The same turns and mirrors carry the whole set onto itself, and each row onto the other rows of its family. Which rows share a family with each named row? Give them in list order.
These 32 rows form 4 families of 8 rows each.
Bitup: -134   -9  174  -55   95 -171 -104  249 -170  300
deg:  102   29  208   36 -293  -69   29    6   75  -18
Pipag: -157  -53  137  127   69 -223  133  326 -220  101
rumo: -123  -37  129  339  -92 -253  159  167 -105  129
Geges:   33   24  179  296 -245 -206   20   47   34   94
Sagu:   47  -51   24  245  -27 -266  170  129 -137   85
Mot: -156  -81  175  -14  118 -114  -65  199 -179  326
sufe: -108  -29  132  -79   85 -146  -49  393 -162  237
Per: -120  -81   52 -188 -188   82  152  150  111  326
Dis: -224  -32  160 -108  -60  -18   -2  232  -24  453
futev: -120  -49   72 -160  -47  -24  -43  306   16  416
led:  107    8   24  244 -240 -223  154  128   47   71
Duru:    0   -8  202 -158 -303   87  140  187   88   34
Fam: -194  -53  168 -177 -214  109  190  207   52  282
sude:  -57   28  194 -131 -350   38   98  207  155   65
gomen:   71  -28   47  289 -246 -201   81   98   94  106
Kodi: -265  -80  203 -123  -29   24   -3  212  -38  375
Fefi:  -35  -79  106  118  132 -225   42  166 -239  168
dete: -184  -24  142 -167 -235  124  145  156   84  280
Tuf: -198  -34  136 -156  -79   16  -38  214  -26  416
Vikag:  -23   23  193 -108 -314   87  164  132  116   34
Vidu:   90   57  108   65 -368 -102   89  170  159   38
Kizu: -108 -101   95   72  113 -250   87  238 -239  132
kub:  123   53  189   94 -313  -80   57  125  130  -13
bafis: -231  -43  214 -188 -210   98   99  218   80  226
busi:   -8  -43  137 -162 -266   73  180   41   93   64
mego:  -44  -92   53  282  -30 -292  176  169 -102  118
fav:  -55  -84   26  273  -41 -257  198  116  -96   70
zif: -141  -56  139 -106   86 -137  -83  263 -188  291
Tineg:  138   23  152   62 -333  -65    6  144  140   22
gatif:  -94  -54  114   80  123 -252   68  197 -235   75
rep:   83   -6  100  302 -212 -236   80  131   69   88

The rest of the family of Pipag: deg, rumo, Geges, sufe, Per, futev, busi
The rest of the family of Fam: Bitup, Dis, Duru, gomen, fav, Tineg, gatif
The rest of the family of led: Sagu, Mot, sude, Kodi, Fefi, Vidu, bafis

The same turns and mirrors carry the whole set onto itself, and each row onto the other rows of its family. Which rows share a family with each named row? Give them in list order.
These 40 rows form 5 families of 8 rows each.
Pul:  -61  -54 -135  174   81  523 -170  -98  219   76  -90  127  251 -114
tuteb: -123   44 -160   52  145  383 -131 -159  -99  234 -118   46  -22   10
vipe:  237  129  -72  328  -16  585  191 -111  246  -57  -80  109  302   78
likip:   -5    2 -102  223   37  486 -184 -198  202   79  -58  219  223  -61
vuzab: 110 145 170 152  79 617 372  40  68  41 -70 -97 159 -83
vone:   56  154  202  208  168  698  285 -104  -64  112  -69 -163  185  -61
roka:   16  101 -160   39  168  416 -201 -167 -130  214 -138   86  -25  -37
mesez:   27   -5 -178   65  167  380 -112 -160 -114  242  -22   78  -50 -123
Kade:   21  -84 -100  190   65  539 -231 -170  189  121  -71   48  278    4
loke: -125   71  209   53  159  574  -65  -97   -5  209  -66   28  -13  -66
vuvun:  178  250  -39  120   24  464  261   21 -165  255  -26 -106  -67  -88
zapet:  230    1 -414  246   97  453  -51 -160   86   70  -75  117  149   59
vazi:  305  196 -176  277   93  515  375  -18  104   39 -175    5   47  109
Gup:   91  189   52   92  174  443  303  -24 -107  214 -123  -32 -152  -78
pupem:  -35   -7  -99  207  101  590 -236 -153  214   88 -113  151  176   65
gori:  164   51 -376  279  102  442  -31 -124  196   79 -187  167   94   76
nem: 257  42 -65 290  21 643 132 -82 227 -14 -91 -64 348 144
veta:  167  137   14   65  163  454  281  -61 -204  203  -14  -78  -92  -85
nonat:  231  121 -372  213   91  496 -102 -148   65   41 -181  112  166  152
tis:  204  120  -66  309   52  695  137  -58  258  -43 -132   35  252  202
Gida:  180   59 -128  290   31  621  176  -14  278  -65 -108   33  339   32
tusuf:  233  199 -180  226   68  528  352  -45   12   18 -158  -82  128  233
Pupug:  374  148 -219  247   90  527  348  -58    2   26  -66  -42  105  101
Buf:  -71  -11  200   37  125  527  -67 -116  -34  235  -23  -73   86 -127
Vedob:  171  111  -62  358  106  730  191 -138  137  -20 -112  -69  363   77
Zaga:  -91   80  205   69   92  469   -2 -142  -19  197  -13   91   33 -190
zaru: 148 205 231 181  47 569 365 -56  28  61 -33 -21 111 -52
zotob:  355  266 -156  201   87  560  286  -53  -43   13 -166  -51  104  172
timuz:   16  187   46   46  140  454  275  -56 -195  193 -111 -114  -74   46
dulu: 113 198 240 158 106 676 307  -6  32  77 -88 -88  59  67
bedip: -137   29  125  145  202  610  -69 -186  -67  208  -55  -44  153 -164
Zelez:  -50   40 -148   97  178  369 -101 -130  -13  257 -135  130 -106 -114
limi:  343  237 -274  283  -42  519  257   10   37  104  -71  -46  118   72
Binit:  -20  -14 -138  292  146  642 -163 -221  137   82 -103   47  331  -25
lunog:  185  106 -413  256  -22  441 -109  -81   84  169  -73   86  124   10
kelum: -130   23  165   37  129  513   28  -37    3  182  -43    0   71 -230
pudo:  139  245   53   21  163  486  180  -66 -233  188 -121  -76  -87  -15
fusan:   89   53 -386  234   71  455  -50 -151  109   55 -175   83  179  199
bosi:  162  115  235  137   76  627  303  -32    9  105  -42 -183  158    9
Vego:   19  124 -177   96   44  389 -103  -70 -114  318  -28   24  -60 -155

The rest of the family of timuz: tuteb, vipe, likip, tusuf, Zaga, zaru, fusan
The rest of the family of roka: Pul, vuzab, nonat, Gida, zotob, kelum, pudo
The rest of the family of Gup: loke, vazi, pupem, gori, tis, dulu, Zelez

